In the data rows, 128 means zero.
Here are some points:
[067, 121, 086, 118, 085, 159, 113, 108]
[124, 124, 134, 148, 145, 104, 142, 132]
[154, 149, 098, 157, 117, 126, 116, 128]
[102, 141, 104, 134, 149, 137, 149, 123]
[159, 136, 124, 126, 111, 139, 127, 113]
[128, 133, 127, 130, 118, 117, 109, 131]
[125, 112, 121, 133, 124, 167, 138, 114]
[124, 134, 078, 113, 125, 147, 109, 136]
[112, 112, 146, 092, 113, 125, 099, 131]
[131, 000, 049, 255, 140, 012, 133, 232]
[140, 131, 121, 111, 129, 142, 110, 144]
[099, 123, 107, 122, 104, 139, 136, 116]
[132, 125, 104, 111, 124, 133, 103, 128]
[159, 077, 198, 102, 165, 097, 130, 140]
[085, 106, 167, 000, 141, 137, 044, 203]
[095, 145, 095, 154, 176, 148, 203, 116]
[118, 146, 134, 108, 153, 103, 150, 151]
[152, 187, 166, 172, 137, 145, 177, 098]
[066, 166, 068, 100, 118, 147, 115, 177]
[082, 138, 087, 130, 108, 174, 130, 135]
[127, 170, 182, 125, 130, 119, 153, 112]
[107, 121, 119, 125, 098, 121, 102, 134]
[136, 015, 098, 014, 154, 151, 099, 148]
[096, 188, 059, 102, 084, 159, 089, 109]
[138, 116, 197, 112, 143, 137, 114, 099]
[154, 124, 156, 209, 166, 085, 118, 135]
[158, 109, 182, 200, 188, 100, 110, 162]
[122, 217, 122, 104, 151, 134, 178, 070]
[141, 106, 123, 124, 118, 111, 106, 161]
[120, 196, 153, 126, 133, 117, 144, 034]
[149, 098, 169, 127, 133, 109, 102, 129]
[177, 155, 123, 208, 126, 238, 221, 098]
[096, 140, 110, 150, 158, 147, 169, 141]
[123, 134, 121, 133, 118, 112, 078, 121]
[164, 182, 241, 116, 134, 067, 214, 072]
[232, 021, 205, 096, 079, 124, 000, 117]
Then 10 other points, each followed by its number:
[124, 211, 218, 077, 075, 110, 208, 124] 0
[136, 209, 155, 162, 136, 132, 177, 084] 1
[125, 143, 084, 133, 119, 136, 108, 115] 2
[112, 131, 121, 124, 125, 136, 136, 142] 3
[123, 118, 133, 119, 124, 122, 130, 124] 4
[136, 146, 118, 131, 116, 137, 100, 125] 5
[178, 115, 000, 141, 083, 159, 017, 139] 6
[139, 195, 130, 157, 177, 132, 162, 111] 7
[101, 115, 122, 117, 120, 135, 130, 115] 8
[148, 100, 105, 108, 094, 140, 107, 193] 9
Which of these numbered points is nearest to each point below by angle, seen from the average point of the first points? Its number follows each.
[159, 066, 189, 087, 111, 107, 109, 086] > 4
[071, 219, 036, 133, 069, 144, 096, 074] > 2
[081, 135, 117, 104, 106, 144, 132, 205] > 3
[136, 124, 123, 119, 128, 121, 125, 144] > 9
[126, 145, 104, 110, 116, 132, 113, 113] > 2
[116, 134, 126, 140, 244, 087, 199, 080] > 7
[130, 090, 164, 109, 092, 107, 097, 107] > 4
[110, 129, 076, 117, 088, 158, 154, 160] > 3
[175, 138, 121, 146, 153, 139, 135, 131] > 7
Here are 10 other points, each followed by its number:
[127, 117, 135, 151, 131, 130, 128, 133] 0
[152, 161, 067, 119, 113, 131, 121, 116] 1
[058, 121, 154, 126, 220, 137, 203, 125] 2
[043, 000, 051, 051, 167, 156, 211, 255] 3
[118, 138, 111, 123, 125, 125, 120, 119] 4
[139, 095, 172, 139, 127, 134, 120, 136] 5
[110, 058, 143, 255, 221, 157, 124, 147] 6
[191, 243, 180, 205, 154, 149, 255, 061] 7
[147, 139, 125, 142, 132, 133, 141, 126] 8
[033, 049, 064, 034, 078, 192, 206, 107] 9
The same question for these:
[052, 167, 000, 034, 036, 200, 074, 064] > 4
[132, 100, 167, 175, 170, 100, 133, 147] > 6
[131, 128, 118, 134, 131, 129, 122, 128] > 1
[175, 105, 089, 157, 113, 137, 089, 122] > 1
[097, 168, 083, 100, 131, 174, 132, 085] > 4
[147, 076, 185, 114, 118, 125, 117, 085] > 5
[176, 191, 255, 175, 157, 099, 214, 059] > 7
[107, 165, 079, 094, 109, 144, 102, 131] > 4
[066, 104, 078, 123, 131, 169, 117, 161] > 3
